In the rows, zero is written as 128.
One turn or mirror swaps these rows in pairs. Which row does each one swap with?
The rows were stretched afterwards, more along some directions than others.
Z_618: [133 129 135 144  91 129 103 118 133 163 107 104  87 133 148 113 126]
Z_995: [112 106 142 133 123 139 147 139 150 117 147  97 141 126 120 105  92]
Z_56: [111 149 143 117 122 140 119 134 122 137 125 133 146 108 113 147 120]
Z_227: [111 129 132 151  98 140 100 155 145 152 104 103  81 135 144 160 152]
Z_103: [108 136 140 133 104 149 143 174 114 147 134  99 119 119 138 125 123]
Z_848: [129 116 142 123 128 133 154 107 129 137 119 145 149 125 122  79  87]
Z_218: [153 131 118  95 105 117 147 111 117 159 122 132 103 142 131  99 124]
Z_248: [141 116 121  93 119 122 166 106 127 147 135 139 146 141 118 110 108]
Z_231: [ 96 100 143 129 112 137 154 115 181 118 147 113 120 134  98 139 122]
Z_672: [123 157 120 133 126 141 110 127  93 145 125 133 122 129 133 119 130]
Z_547: [132 108 163 151 103 125 121 113 171 155 102 140 134 152 107 116 102]
Z_571: [ 92 104 125 123 119 139 160 117 177 114 158 107 118 135 104 140 123]
Z_545: [111 115 136  88 150 114 169 136 118 115 147 145 150 106 125  92 117]
Z_156: [107 126 137 161 101 131 102 155 139 145 115  99  91 134 137 157 149]
Z_258: [112 118 144 128 132 153 125 138 156 137 133 136 149 116 118 142 101]
Z_151: [125 104 164 150 108 128 131 113 171 147 113 137 138 147 101 118 101]
Z_355: [141 119 132 119 116 130 159 132 122 143 134 115 124 125 121  74  99]
Z_417: [ 92 130 147 166 121 126 113 146 121 125 137 110 128 129 132 138 128]
Z_210: [124 129 126  94 110 144 109 121 128 142 133 102 111 117 124 135 149]
Z_174: [119 137 134 107 123 155 109 138 104 126 135 111 111 112 136 119 144]
Z_820: [110 128 132 156 136 138 149 160 139 114 153 105 120 120 149 122 104]
Z_918: [126 144 131 116 112 139 111 115 111 139 114 125 127 121 141 150 127]
Z_104: [125 138 135 121 113 148 116 165 126 146 127 112  92 136 140 127 147]
Z_638: [127 115 130 104 120 134 164 112 138 144 135 137 159 143 115 129 105]
Z_674: [108 122 135 124 136 159 144 134 150 135 148 141 154 134 118 166 117]
Z_383: [123 142 128 156 135 127 134 123 137 126 125 135 125 132 143 141 104]
Z_41: [ 86 128 144 160 124 124 118 143 122 121 142 111 138 131 131 134 124]
Z_975: [109 137 135 162  98 144  98 153 147 160  91 113  87 143 137 162 143]
Z_667: [132 146 130 141 116 131 111 117 119 139 109 125 124 131 146 145 116]
Z_470: [145 125 121  94 114 119 167 102 131 145 135 136 121 139 119 103 109]
Z_316: [ 92 134 119 111 157 136 154 161 119 112 170 136 119 107 144 122 135]
Z_451: [136 113 130 114 135 137 126 115 144 113 142 116 116 127 124  99 120]
Z_166: [110 120 137 127 125 150 149 129 147 143 134 140 166 141 116 160 105]
Z_964: [123 117 134  93 108 142 112 109 113 141 123 116 146 126 128 137 125]
Z_300: [118 119 140 131 125 164 126 150 156 136 143 119 134 135 126 151 121]
Z_777: [128 127 133 103 108 142 101 122 106 148 114 117 138 128 139 149 132]
Z_110: [117 135 130 163 140 133 141 136 140 122 136 130 128 122 145 140  97]
Z_907: [ 86 109 122 130 129 138 164 116 172 110 155 115 122 138 104 133 117]
Z_265: [123 114 133  93 113 125 152 134 128 138 132 107 108 110 138  95 131]
Z_920: [121  98 131  98 108 141 120 104 143 149 140 114 124 140 123 116 137]

Swapped with Z_103: Z_451
Swapped with Z_248: Z_918
Swapped with Z_174: Z_355

